Here are some points:
[ 0.4  0.4 -1.8  0.9 -1.8 -1.6 -0.7  0.9  1.2 -0.2  0.  -0.2 -0.6 -1.7  0.5 -0.7 -1.6  0.2  0.5  0.9  1.6 -0.9 -1.2 -0.5  0.2  0.3  0.2  2.1  0.3 -1.6  0.2 -3.   0.3  1.2 -0.9 -1.2 -1.6 -0.9  0.2  0.5 -0.5  0.3  0.5 -0.5  0.5 -0.5 -1.1  1.2  0.9  0.5  1.6 -0.4 -0.9  1.6  0.4 -1.2  1.2]
[ 1.9 -0.4 -0.4  0.5  1.3  1.2 -0.4  0.9  0.2  1.1  0.4 -0.5  0.4 -0.5  0.7  0.  -0.2 -0.9 -1.2 -1.2 -0.5 -0.2  0.5  0.5 -1.  -0.7  0.5 -0.9  0.6  0.9 -0.1 -0.7  0.1 -0.9 -1.6  1.2  0.9  0.2  0.9  0.9 -0.2  0.1  0.2 -0.2  0.2 -0.5  0.   0.5  0.9 -1.2  0.9 -0.4  1.2 -0.2 -0.9 -0.9 -0.2]
[-0.5 -1.2  0.4 -0.9  0.   0.9  0.6 -1.6 -1.5 -0.4 -0.7  1.2 -0.1  1.2  0.4  1.3  1.6 -0.5 -1.6  0.5  0.2 -0.2  0.5  0.1 -0.4  1.1  0.5 -0.8  0.4 -0.5 -0.3  1.1  0.2 -1.2  0.2 -0.9  0.9  0.9  1.2 -0.5  0.9 -0.1  0.2  0.   0.9  0.5 -0.1 -1.2 -1.2 -0.5  0.2  0.9  0.5 -1.6  0.6  1.2  1.2]
[ 1.1  0.1  0.7  1.2  0.1 -0.5  0.   1.6 -1.   1.8  2.2  0.5  0.1  0.3 -1.1  1.3 -0.9  1.2 -0.5 -1.6 -0.9 -1.2 -0.5  2.1  1.1  0.3  1.6  0.7  0.1 -0.5  1.2 -0.7 -0.5  1.2 -1.6  1.6  0.9 -1.2  1.6  1.2 -1.2  0.3 -0.2 -2.3  1.6 -0.5 -1.2  1.2 -0.5 -0.2  0.9 -2.1 -0.9 -0.2 -1.5 -0.5 -0.2]
[ 2.   0.6 -0.9  1.6  0.2 -1.2 -1.3  1.6 -0.8  2.6  3.6  1.6  0.5 -0.8 -1.3  1.5 -1.6  1.6  0.5 -1.6 -1.2 -1.6 -0.9  2.6  0.7  0.1  1.6  1.8 -0.7 -0.5  1.8 -1.9 -0.9  1.2 -1.6  1.6  1.6 -1.6  1.6  1.6 -1.6 -0.6 -0.2 -3.   1.6 -1.2 -2.7  1.2  0.9 -1.2  1.6 -3.3 -1.2  0.2 -2.1 -1.2 -1.2]
[ 0.6 -0.9 -0.1  0.9  0.8  0.2 -1.3  0.2 -0.5 -0.6 -0.9  0.2  0.4  0.   0.7 -0.2  0.5 -1.2 -0.2  0.9  0.2 -0.9  1.2 -1.2 -1.1  0.8  0.2 -0.3  0.  -0.5  0.5  0.6  0.  -0.5 -0.5  0.5  0.5 -0.2  0.9  0.2  1.6  1.2 -1.2  1.6 -1.2  0.5 -2.  -1.6  1.2 -1.2  1.2  0.3  0.9 -1.2 -0.1  0.9  0.9]
[-0.1 -1.   0.7  0.5  0.  -1.2 -1.5 -0.5 -0.8  0.2  0.6  1.2  0.8  1.8 -1.4  0.7  0.9  1.6  1.6  0.5 -1.2 -1.2 -0.2 -0.6  1.5  0.1 -1.2  1.7  0.3  0.5  0.9 -0.1  0.6 -1.6 -0.5 -1.2  1.2 -0.9  0.5 -1.6 -1.2 -0.7 -0.5 -0.8  1.2  0.2  0.9 -0.5  0.2  0.2 -0.9  0.3 -1.2 -1.2  1.  -1.6 -1.2]
[ 0.7  0.5  0.2 -1.2  1.1 -0.2 -1.4  0.9 -0.2 -0.3  0.5 -0.9 -0.1  0.   0.5 -0.2 -0.9  0.5  0.2 -1.6 -0.9 -0.5 -0.2  0.3 -0.8 -0.2  0.9  0.1 -0.5  0.5  0.4 -0.1  0.   0.9  1.2 -0.9  0.2  0.9 -0.9  0.2 -0.5 -0.1  1.2 -0.1 -0.2 -1.6  0.3  0.5  0.2 -1.2  1.6 -0.1  1.6  1.2 -0.4 -0.2 -1.6]
[-2.7 -0.6  1.8 -0.5  1.4  1.6 -0.8 -0.5  1.1 -2.4  1.8 -1.6  0.5  1.3  1.2 -0.5  1.2 -0.2  0.5 -1.6  0.5  1.6 -0.9 -0.9  2.4  0.8  1.6 -0.7 -0.9  0.9  0.4  0.8 -1.2 -0.9  1.6 -0.5 -1.6  1.2 -1.6 -1.2 -0.2 -1.5  1.6 -0.6 -1.6 -0.5  0.2 -1.2 -1.6  1.6  1.6 -1.8  1.2  0.5 -0.6  0.5 -1.6]
[-3.1 -0.3  1.7 -0.9  1.3  1.6 -1.  -0.9  0.7 -2.7  2.1 -1.6  0.1  1.4  1.  -1.   0.5  0.2 -0.2 -1.6  0.2  1.6 -1.2 -0.8  2.3  0.4  1.6 -0.7 -1.   0.9 -0.2  0.8 -1.9 -1.2  1.6  0.5 -1.6  1.6 -1.6 -1.2  0.5 -1.9  1.2 -0.5 -1.6 -1.2  0.6 -1.2 -1.6  1.6  1.6 -2.4  1.2  1.2 -0.5  1.2 -1.6]
[-1.5 -0.5  1.  -0.5  0.3  1.6  0.5 -0.9 -0.1 -0.6  1.5 -1.2 -0.4  0.6 -0.2  0.9  0.5  0.2 -1.2 -0.5  0.2  0.5 -0.2  0.7  1.4  0.8  1.6 -0.9 -0.2  0.9 -0.3  0.7 -0.8 -0.9  1.2  0.2 -0.2  1.2 -0.9 -0.9 -0.2 -0.4  0.9 -0.3 -0.2  1.2 -0.1 -0.9 -1.6  1.2 -1.2 -0.9 -0.2 -0.9  0.8  1.2 -1.2]
[ 0.2  0.3  0.6 -1.2  1.   0.5  0.6 -0.9  0.5 -0.1 -0.2 -1.6  0.5  0.1  1.6 -0.3 -0.5 -1.2  0.2 -1.6 -1.2  1.6 -0.2 -0.2  0.4  0.   0.5 -1.  -0.5  1.2  1.   0.  -0.5  1.2  1.6 -0.2 -0.9  0.5 -0.2  0.9  0.9 -0.3  0.5 -1.2 -0.5 -0.9  0.  -0.2 -0.9  1.2  1.2 -1.3  1.6  0.9 -0.8 -0.5 -1.6]
[ 0.9  1.1 -1.7 -0.5 -0.8 -1.6 -0.1 -0.9  0.6  0.6 -0.8  0.5 -1.  -2.2  0.7 -1.9 -1.2 -1.6  1.2 -0.9  1.6  0.5 -0.5 -1.6 -2.2 -1.2 -1.6  0.5 -0.6 -1.2  0.7 -1.1 -0.8  1.6  0.5 -0.5 -1.2 -0.9 -0.5  1.6  0.9  0.7  1.6  0.1  0.9 -0.9 -0.8  1.2  0.9 -1.2  0.2  1.9 -0.9  1.6 -0.1 -0.2  1.2]
[ 0.5  1.2 -0.2 -1.6  0.  -0.9  0.5  1.2  0.1 -0.8 -0.4  1.2 -0.6  0.   1.1 -1.3 -1.2 -0.9 -0.2 -0.2 -0.5 -0.9 -0.2  0.7  0.  -0.2  0.9  0.3 -0.7  0.5  0.2 -0.1  0.1  1.2  0.5  0.5 -0.2 -0.2  0.5  0.5  1.2  0.9  0.5  1.7 -0.9 -1.2  0.3  0.5  1.2 -1.6  0.5 -0.2  1.2  0.2  0.  -0.2 -1.6]
[-1.1  0.5  1.9  0.9 -0.1 -1.2  0.   0.5  1.6 -0.9  0.2  0.5 -0.3  1.   0.3 -0.4  1.2  1.6  1.6  0.5  1.2 -0.5 -0.9 -0.5  1.7  0.  -0.9  1.2  0.2 -1.2  1.2  0.8  1.1  0.2  1.2 -1.2 -1.6 -0.5 -1.6 -1.6 -0.5  1.   0.5  0.1  0.2  0.2  2.6  1.2 -1.2  0.9 -0.9  0.5 -0.5  1.2 -0.1 -1.6 -0.9]
[ 0.2 -0.5  0.1 -0.9  0.2 -0.2 -0.3 -1.2 -0.4 -0.4 -0.7  0.2 -0.5 -0.4  0.2  0.7  0.5 -0.9 -0.5 -0.5 -0.9  0.2  0.9 -0.3  0.1  0.8 -0.2 -0.5  0.   0.2  0.4  0.7  0.1 -0.2  0.5 -0.5  0.5  0.5 -0.2 -0.2  0.5  0.1 -0.2 -0.5  0.2 -0.2 -0.2 -0.9  0.2 -0.9  0.5  0.8  0.9 -0.9 -0.3  0.9 -0.9]
[ 0.3  0.2 -1.1  0.2 -0.7 -0.2 -0.8  0.5  1.6  0.4  1.1  0.9 -0.1 -1.2  1.5  0.9 -1.2  1.6  0.5  1.6  1.2 -1.2 -1.2 -0.1  0.2  0.   0.9  1.3  0.4 -1.6 -0.6 -2.5  0.5 -1.2 -0.5 -0.9 -1.2  0.5  0.9 -0.9 -1.2  0.1  1.2 -0.3  0.5  0.2  1.6  0.9 -1.2  0.2  0.9  0.  -0.5  0.5  0.  -1.2  0.5]
[-0.3  2.8 -1.  -1.6 -3.3 -1.6  2.4 -1.6 -2.3 -1.3  0.3  1.6 -2.3 -0.5 -1.7 -1.5 -1.6 -1.6 -0.2 -1.2  1.6 -1.2 -1.6  1.3 -1.  -1.7 -0.2  1.2 -2.4  0.5 -1.4 -1.7 -0.7  1.6  1.2 -1.6 -1.2 -1.6  1.6  1.6 -1.2 -1.7  1.6  0.7  1.6 -1.6  0.7  1.6 -1.2 -1.6  0.2  1.5 -1.6  1.6  2.   0.9  0.2]
[-0.3 -1.3 -0.1  1.2  1.   1.6 -1.2 -0.2  0.5  0.5  0.6 -1.2  0.9  0.5  0.4  0.5  1.6  0.9 -1.6 -0.9  0.2  0.9  1.2 -0.6 -0.5  0.8 -0.9 -0.3  0.6  1.2  0.1  0.  -0.7 -1.2  0.9 -0.2 -0.9  1.6 -1.6  0.2  1.6  0.5 -0.2 -0.3 -1.2  1.2 -0.5 -1.6  0.2  1.6  0.2 -0.3  0.5 -1.2  0.8 -0.2 -0.2]
[ 0.  -0.5  1.   0.2  0.3 -0.9  1.1 -1.2 -0.9  0.7 -0.1  0.9  0.9  0.5 -0.8  1.2  1.2 -0.2  0.9 -1.2 -0.5 -0.2  0.5  0.3  0.4  0.2  0.2 -0.9  0.5  0.9  0.1  1.1  1.1 -0.5  0.9 -1.6  0.9 -0.5  1.2  0.2 -0.9  0.1  0.2 -1.5  1.2  1.2  0.3 -0.5 -1.2 -0.2 -1.6  0.2 -0.2 -1.6  0.5 -0.9  0.5]
[ 1.2 -0.5  0.  -0.5 -0.3 -0.5  0.7  0.5 -1.6  0.1 -1.   0.9  0.   0.1 -0.7  0.8 -0.2  0.9 -1.2  0.9 -0.9 -0.2  1.6  0.1 -0.4  0.3  0.5 -1.6  1.9  0.2 -0.3  0.5  1.3 -0.2 -1.6  0.5  1.6 -0.2  0.2  0.5  0.2  0.3 -1.2 -0.1  0.9  1.2 -0.5  0.2  0.9 -0.5 -1.2  0.9 -0.2 -1.2  1.   0.5  1.6]
[-1.   0.9 -0.6 -1.6 -2.7 -1.6  3.6  0.2 -0.5 -3.1 -0.4  1.2  0.3 -0.2 -0.3 -2.6 -1.2 -1.6 -0.2 -1.2  1.6  0.2 -1.6  0.9 -1.  -0.8 -0.9  1.2 -1.7 -0.2 -1.4 -1.6  0.9  1.6  0.9 -1.6 -1.6 -1.6  1.6 -1.6 -0.5 -0.2  1.6  1.7  1.6 -1.6  1.5  1.6 -1.2 -1.6  1.6  2.1  0.9  1.2 -1.   0.9  0.9]
Here are 12 more points, each followed by its number:
[-0.5  0.3  0.6  1.2  0.4  0.5  0.1  1.6  0.   0.5 -0.1  0.2 -1.  -0.1 -0.1 -0.2  1.6  0.5 -1.6  0.2 -1.2 -0.5  0.2  1.4  0.6  0.8  0.2 -0.9  0.4  0.9  1.   0.6 -1.   0.9 -1.2  1.6 -0.2  1.2 -1.2  1.2  0.9  1.3 -1.2  0.3 -1.6  0.2 -0.2 -0.5  0.9  0.5 -0.9 -0.7 -0.9  0.2 -0.6  1.6  0.2] 0
[ 0.3  0.3  1.3  0.5  0.1 -0.5  0.3  0.9  1.  -0.2 -0.3  0.9  0.   0.9  0.4 -0.1  1.6  1.2 -0.5 -0.2 -0.5  0.5  0.2  0.   0.   0.3 -0.5  0.  -0.4 -0.5  2.1 -0.3  0.7  0.9 -1.2  0.9 -0.9  0.2  0.5 -1.2 -0.2  0.3 -1.2  0.7  0.2  0.2  1.   0.2 -0.9  0.5  0.2  0.6 -0.2  0.5 -1.3 -0.9  0.2] 1
[-0.1  0.4 -1.   0.9 -0.9 -0.9 -1.1 -0.9  1.1  0.1  1.   1.2 -0.7 -1.4  0.4  0.7 -1.2  0.9  1.2  0.5  1.2 -1.2 -1.6  0.7 -0.1 -0.2  0.2  1.2 -0.2 -0.9 -0.5 -1.1  0.3  0.2 -0.2 -0.9 -1.2 -0.5  0.9  0.5 -1.6 -0.2  1.2 -0.2  0.5 -1.2  1.2  0.9 -0.2 -1.2  0.5  0.   0.2  0.9  0.1 -0.5  0.2] 2
[ 0.4 -1.3 -0.7  1.6  0.2  0.2 -0.7  0.5  0.1  0.3 -1.1 -0.5  0.7 -0.9 -0.2  0.5  1.2  0.2  0.2 -0.9  0.5  1.2  1.6 -1.7  0.4  0.6 -0.5 -0.8  2.7  0.9 -1.   1.3  1.6 -0.9 -0.9 -0.2  0.2 -0.5 -1.6  0.9  0.5  1.  -0.9 -0.2 -1.2  1.6 -0.5 -1.2  1.6  0.9 -0.9  1.2  0.2 -1.6  1.3 -1.2  1.6] 3
[-0.5  1.  -1.8 -0.9 -2.  -1.6 -0.5  0.5  1.  -0.9  1.   1.2 -0.7 -2.2  1.  -0.1 -1.6  1.2  0.9  1.2  1.6 -1.6 -1.6  0.4  0.7  0.5  0.9  2.7 -0.5 -1.6 -0.2 -2.3  0.3  0.5  0.5 -0.5 -1.6 -0.9  0.5 -0.2 -0.9  0.2  1.2 -1.1  1.2 -1.6  1.3  1.6 -1.2 -0.9  1.6 -0.2 -0.5  1.6  0.2  0.5 -0.2] 4
[-0.7  3.9 -1.  -1.6 -3.2 -1.6  1.7 -1.6 -2.9 -1.1 -0.3  1.6 -4.   1.1 -1.7 -2.4 -1.6 -1.2  0.9  1.6  1.6 -1.6 -1.6  2.  -1.8 -2.4  0.2  1.5 -3.3 -0.5 -1.2 -0.4 -2.1  1.6  0.9  0.2  0.5 -1.2  1.6  1.6 -0.5 -2.1  1.6  2.6  1.6 -1.6  1.2  1.6 -0.2 -1.6 -1.2  0.6 -1.6  1.6  3.1  1.2 -0.5] 5
[ 1.1  0.4 -0.6 -1.2 -0.2 -0.5  0.4  1.2  1.1 -0.6 -2.1 -1.2  0.9 -0.2 -1.6 -1.1 -0.9 -1.2  1.2 -1.2 -1.6  1.6  0.9  0.5  0.4 -1.5 -1.2 -1.4  0.9  1.6 -1.1  1.   2.3  0.9 -1.6  0.2  1.6 -1.2 -0.9 -1.2 -1.2 -2.1 -1.6  1.8 -0.9 -1.6  0.   0.9  1.6  0.2 -0.9  0.7  1.2 -0.5 -0.8 -1.2 -0.9] 6
[ 0.6 -1.1  0.   0.2  0.4  0.5 -0.6 -0.5 -1.1  0.3 -1.3  0.2  0.3  0.2  0.4  0.7  1.2  0.5 -0.9  0.9  0.5  0.5  1.6 -1.2 -1.7  0.7 -1.2 -0.5  0.9 -1.2  0.9  0.   0.3 -1.2 -0.5 -1.6  0.5  1.6 -0.2 -0.5  1.2  1.  -0.5 -0.3  0.2  1.2 -0.5 -0.9 -0.5  0.5  0.2  1.2  0.5 -0.5  0.1  0.9  1.2] 7
[ 0.2  0.9  0.9  0.5  0.5  0.5  0.2 -0.5  1.5  0.  -0.1 -0.5 -0.5  0.1  0.4  0.2 -0.2  0.2 -0.5 -0.9 -0.9 -0.2 -0.2  0.3  0.4  0.   1.2 -1.2  0.2 -0.5  0.5  0.5  0.2 -0.5 -0.9  1.6  0.5  0.2 -0.5  1.2  0.5 -0.2 -0.5  1.  -0.2  0.2  1.   0.5 -0.2 -0.2  0.9 -1.   0.5  0.2 -0.1 -1.2 -0.2] 8
[ 0.9  1.3  1.2 -0.5 -0.4 -1.2  0.9  1.2 -0.7  1.   0.1  1.2 -1.2  0.7 -1.  -0.5 -0.9 -0.2  0.2 -0.2  0.5 -0.9 -0.5  0.5 -1.1 -1.  -0.9  0.3 -0.5  0.2  0.   0.6  0.1  1.6 -0.2  1.2  0.5 -0.9  1.2  1.6  0.9  1.2  0.9  0.9  1.2 -0.5  1.2  1.2  0.9 -0.9 -0.9  0.3 -1.2  1.2  0.8 -1.6  0.2] 9
[-0.3 -0.8  0.7  0.9  0.   1.2 -0.4 -0.9 -0.2 -0.5 -0.7 -0.2  0.   0.1 -0.1  1.5  0.2  0.2 -0.9  0.5  0.2  0.2  1.6 -0.1  0.   1.2  1.6 -1.5  1.6 -1.2 -0.7  2.1  1.7 -0.2  0.2 -1.2  1.2  0.5 -0.2 -0.9 -0.5  0.7 -0.9  1.5 -0.9  1.6 -0.3 -1.6  1.2 -1.2 -0.5  0.2  0.9 -1.6  0.9  0.5  0.9] 10
[ 0.6  0.9  1.6 -0.2 -0.4 -1.2  0.6 -0.2 -0.3  1.  -0.5  1.2 -0.8  1.4 -0.9  0.  -0.9  0.9  1.2  0.2  0.5 -0.9 -0.9  0.4  0.  -0.9 -1.2  1.  -0.1 -0.5  0.3  0.8  0.8  1.2  0.9 -0.2  0.9 -1.2  0.9  1.2 -0.2  0.7  0.9  0.3  1.2 -1.2  1.5  1.2  0.9 -0.9 -0.5  0.2 -0.2  0.9  0.7 -1.6 -0.9] 11
Which three of these numbered points are nearest to each point below, looking only along the 6 directions in which the first points spread most? Their numbers follow each, nearest first.
[ 0.5 -1.   0.  -0.2 -0.1  0.9 -0.1  1.2 -1.   1.  -0.3  0.9  0.3  1.3  1.   0.8  0.2  1.2 -0.9  1.6 -0.2  0.5  0.9  0.4 -0.3  0.7 -0.9  0.1  0.4  0.5  0.5 -0.7  0.1 -0.5 -1.2 -0.2  1.2  0.9  1.2 -0.9  0.5  0.1  0.2 -0.3 -0.2 -0.2 -0.6 -0.2 -0.5  0.9  0.2  0.5 -0.2 -0.5 -1.   1.2  0.9] > 0 10 7
[ 0.9  1.8 -1.8 -1.2 -1.3 -1.6  0.  -1.6  0.3  0.7 -0.6  1.6 -2.2 -1.3  0.5 -2.2 -1.2 -1.6  1.2  0.9  1.6 -1.2 -1.6 -0.6 -1.5 -1.8 -1.6  1.2 -1.3 -0.9  0.2 -1.7 -1.6  1.6  0.5 -0.5 -0.9 -0.9  0.2  1.6  0.9 -0.1  1.6  0.7  1.6 -1.6  0.1  1.6  0.9 -1.2 -0.9  1.2 -1.6  1.6  1.2 -0.9  0.2] > 9 2 4
[-0.3 -1.2  0.2  1.6  0.8  1.6 -0.1 -0.5  1.1  0.3  0.5 -1.6  0.9 -0.4  0.9  0.   1.6 -1.2 -1.6 -1.6  0.9  1.2  1.2 -0.3 -0.3  1.  -0.5 -1.1  0.6  1.2  0.6 -0.2 -0.9 -1.2  0.5 -0.2 -1.6  1.6 -0.5  0.5  1.6  1.2 -0.5 -0.3 -1.2  1.2 -0.7 -1.6 -0.5  0.9 -0.2 -0.6  1.2 -1.6 -0.1 -0.2 -0.5] > 0 10 8
[-1.3  4.  -1.  -1.6 -4.2 -1.6  2.3 -1.6 -3.5 -1.4  1.2  1.6 -3.4  2.5 -2.1 -1.6 -1.6 -1.2  0.9 -0.2  1.6 -1.6 -1.6  3.2 -0.5 -2.5  1.2  2.5 -3.5  1.2 -1.6 -0.8 -2.1  1.6  1.6 -0.5  0.2 -1.6  1.6  1.6 -1.2 -3.1  1.6  1.6  1.6 -1.6  1.7  1.6 -1.6 -1.6 -1.2 -0.3 -1.6  1.6  4.  -0.5 -1.2] > 5 4 9
[ 0.3  0.6  1.1  1.2  0.  -0.9 -0.2 -0.2  1.2  0.1  0.3  1.6 -0.5  0.2  0.8  0.   0.9  0.9  0.9  0.5  1.2 -0.9  0.5 -0.8 -0.2  0.1  0.5 -0.1 -0.5 -1.2  1.7 -0.2  0.7 -0.2 -1.2  0.5 -0.9 -0.2  1.2 -0.5  0.2  0.8 -0.2  0.5  0.9  1.2  1.5  0.2 -0.9 -0.9 -0.2  0.4 -0.9  0.2 -0.5 -1.2  0.2] > 1 2 11
[ 0.2 -0.7  0.3  1.6  0.   0.9  0.3  1.2 -0.4  1.  -0.1  0.9 -0.6  1.   1.4  0.9  0.9  1.6 -1.6  0.9  1.2 -0.5  0.5  0.5  1.3  1.1  1.2 -0.4  1.6 -0.9  1.3 -0.4 -0.2 -0.5 -0.9  1.6  0.2  0.2  0.5  1.2  1.2  1.   0.5 -0.9 -0.5  0.9 -0.3  0.2 -1.2  1.2  0.2 -0.8 -1.2 -0.2 -0.1 -0.2  1.6] > 0 8 7
[-0.3 -1.2  0.   0.2  0.3  0.9  1.3 -1.6 -0.9  0.5 -0.7 -0.5  0.8 -0.6 -0.3  1.4  0.9 -0.9 -0.2 -0.2 -0.2  1.2  1.6 -1.1 -0.8  0.4  0.5 -1.6  0.9 -0.2 -0.8  1.7  0.6 -1.2  0.5 -0.2  1.2  0.5  0.9  0.5  0.2  0.4 -0.5 -1.   0.5  1.6 -0.4 -0.9 -0.2  0.5 -1.2  0.9  0.2 -1.2  0.   1.6  1.6] > 10 7 3
[ 0.4 -0.2 -1.   0.9 -0.6 -0.9 -1.5 -0.5  0.1  0.9  0.6  1.2  0.  -0.3  0.3  1.2 -0.9  1.6  0.9  1.2  1.2 -1.2 -0.9 -0.1 -0.7  0.1 -0.2  1.5  0.4 -1.6  0.3 -1.8  0.2 -0.9 -0.2 -1.6 -0.2  0.2  0.9 -0.2 -1.2 -0.2  1.2 -0.9  0.9 -0.5  0.1  0.5 -0.9 -0.2  0.9  0.4 -1.2  0.9  0.4 -1.2  1.2] > 2 4 1
[-0.3 -0.4  0.4 -0.9  0.5  1.2  0.3 -0.5 -1.   0.9 -0.2 -0.5  0.7  0.7 -0.6  0.9  1.2 -0.5 -1.6 -0.2 -0.5  1.2  0.5  0.6 -1.8  0.3 -0.5 -1.2 -0.2  0.9 -0.6  0.7 -0.3 -0.2  0.9 -0.5  0.5  1.2  0.5  0.9  0.5  0.3  0.2  0.3 -0.2  0.5 -0.3 -0.9 -0.5  0.5 -0.5  0.5  0.2 -0.9  0.4  1.2  1.2] > 10 0 7
[ 2.6 -0.2  0.2 -0.2  1.8  0.5  0.8 -1.6  0.2  1.6 -0.7  1.2  1.3  1.7  1.6  0.   1.2  0.5  1.6  0.9 -0.2 -1.2 -1.2 -0.7 -0.8 -1.3 -0.2  0.6 -0.5 -1.6  1.5 -2.5 -0.6 -1.6  0.5 -1.2  1.2 -0.2  1.6 -0.2  0.5  0.   0.9 -0.4  1.2  0.2  0.5  1.2 -1.6 -0.9  0.5 -0.8  1.2 -0.2 -0.5 -1.6 -0.2] > 1 8 11
[ 1.2 -1.2 -1.9 -1.2 -0.5 -0.9 -0.8  0.2 -1.7  0.1 -1.1  0.2  1.7 -0.3 -0.6  0.8 -0.9 -0.2  0.5  0.9 -0.9 -0.5  1.6 -0.3 -1.8  0.5 -1.2  0.9  1.1 -0.2 -1.2 -0.7  1.4 -1.2 -0.5 -1.6  0.5  0.2  0.9 -1.2  0.2  0.2 -1.2 -0.3  1.2 -0.9 -0.6 -0.2  1.2 -0.5  0.9  0.8  1.6 -1.2  1.  -0.2  1.2] > 7 3 10
[ 0.6 -1.  -0.8  1.2  0.4  0.2 -0.8  1.2 -0.9 -0.6 -1.2  0.5  0.5 -0.8  0.4 -0.5 -0.2 -1.2  0.2  1.2 -0.2 -0.2  1.6 -1.1 -1.7  1.  -0.5 -0.3  0.3 -0.9  0.5  0.4  0.1 -0.2 -0.5  0.5 -0.2 -0.5  0.5 -0.5  1.6  1.6 -1.2  1.2 -0.2  0.5 -2.3 -0.9  1.2 -1.6  1.2  0.4  1.2 -0.9 -0.2  1.2  1.2] > 7 3 0
[-1.  -0.1  1.7  1.2 -0.2 -0.5 -1.8 -1.2 -0.1 -2.5 -0.9 -0.2 -1.1  0.1 -0.3 -0.2 -1.2  1.2  1.2  1.6  0.5 -1.6 -1.2 -0.7  1.5  0.8  0.5 -0.3  0.6 -1.6 -0.4  1.7  1.9 -0.5  1.2 -1.6  0.2 -0.2 -1.6 -1.6 -1.2  0.7 -0.9  1.2 -1.2 -0.9  0.9 -1.6  0.5 -1.6  0.5 -0.3  1.6 -0.9  1.8 -0.5 -0.2] > 1 8 7
[-0.4 -1.   0.2  1.2  0.6  0.9 -0.8 -0.2  0.6 -0.9 -0.4 -0.2  0.2 -0.6  1.5  0.4  1.6 -0.5 -1.2  0.2  0.9 -0.2  1.2 -1.4 -0.2  1.9  1.2 -0.4  0.4 -1.6  0.2  0.8  0.  -1.2  0.2  0.9 -0.9  1.2  0.5 -0.2  1.6  1.5 -0.9  0.5 -1.2  1.6 -0.3 -1.6 -0.2  0.2  1.2 -0.1  0.9 -1.6 -0.2  1.2  1.2] > 7 10 3
[ 0.8 -0.3  1.2 -0.2  0.2 -1.6 -0.6 -0.9 -1.   0.5 -0.4  1.6  0.1  1.2 -1.2  1.   0.9  1.2  1.2  0.2 -1.2 -1.6 -1.2  0.4  0.5 -0.2 -1.6  1.2 -0.2  0.2  1.  -0.1  0.9 -0.9  0.2 -1.2  1.2 -0.9  1.2 -0.5 -0.9  0.1 -0.5 -1.   1.2 -1.2  0.9  0.5 -0.5 -1.6 -0.5  0.6  0.2 -0.5  0.5 -1.6 -0.2] > 11 1 9
[ 0.8  0.2 -2.3 -1.6  0.3  0.5  2.   1.6  1.7  0.3 -1.4 -1.2  0.8 -1.9 -1.3 -2.3 -1.6 -1.6  1.6  1.2 -1.6  1.6 -1.2 -0.8  0.9 -3.3 -1.6 -0.1 -0.1  1.6 -3.   0.3  0.8  1.2 -0.5  1.2  1.6 -1.6 -1.2 -0.9 -1.6 -2.3 -1.6  1.1 -1.2 -0.9 -1.6  1.6  1.6  0.9 -1.6  1.4 -0.2  1.2 -2.   0.2 -0.5] > 9 6 11
[ 1.2 -0.1  0.2  1.6  0.7  0.5 -0.7  0.2  1.   1.7 -0.3  0.5  0.9  0.2  0.1 -0.2  1.6 -0.9  0.5 -0.2  0.9  0.2  1.6 -0.9 -2.2 -0.1 -1.2 -0.3  0.2  0.2  1.   0.3 -0.3 -0.9 -0.2  0.5  0.5 -0.2  0.2  1.2  1.2  1.8 -0.5  1.2 -0.5  1.6 -0.8 -0.2  1.2 -1.2 -1.2  0.7 -0.5  0.2  0.1 -1.6  1.6] > 3 7 0
[-0.3 -0.2  1.1 -1.2  0.6  1.2  0.5 -0.9 -1.1 -0.4 -0.3 -0.9  0.7  1.6 -0.5  0.3  0.9  0.5 -1.2  0.5 -1.2  0.2  0.2 -0.1 -0.8  0.2  0.9 -0.7 -0.4 -0.5 -0.7  0.4 -0.1  0.2  1.2 -0.5  0.2  0.9  0.2 -0.9  1.2  0.  -0.5  0.9  0.9  0.9  0.6 -0.9 -0.9  0.5  0.5 -0.3  0.9 -1.2  1.1  0.2  0.2] > 10 0 8
[ 0.7 -0.4 -0.2  0.5  0.1 -0.9 -1.4  0.2  0.3 -0.7 -0.7 -0.9 -0.6 -2.   0.1  0.2 -0.5  0.5 -0.2 -0.2  0.2  0.9  1.2 -2.  -0.7  0.3 -0.2 -1.2  0.9 -1.2  0.9 -0.1  1.6  0.5 -1.2  0.2 -0.5  0.5 -0.9 -0.9 -0.5  0.  -1.2 -0.3  0.2  1.6  0.5 -0.9  0.5  0.2  1.2  1.8 -0.2  0.5 -0.3  0.5  1.2] > 7 3 1
[-0.1 -0.9  0.1  0.9  0.5 -0.5 -0.1 -1.2 -1.   0.7 -0.5  0.2  0.6 -0.4 -0.5  1.   0.2 -0.5  0.9  0.2  0.5  0.5  0.9 -1.1 -0.8  0.4 -0.5 -0.4  0.5 -0.9  0.3  0.7  0.3 -0.5 -0.2 -1.2  0.9  0.2  0.2  0.5  0.2  0.5  0.2 -0.9  0.2  1.6 -0.9 -0.5 -0.2  0.2 -1.2  1.  -0.2 -0.9  0.   0.5  1.6] > 7 10 3
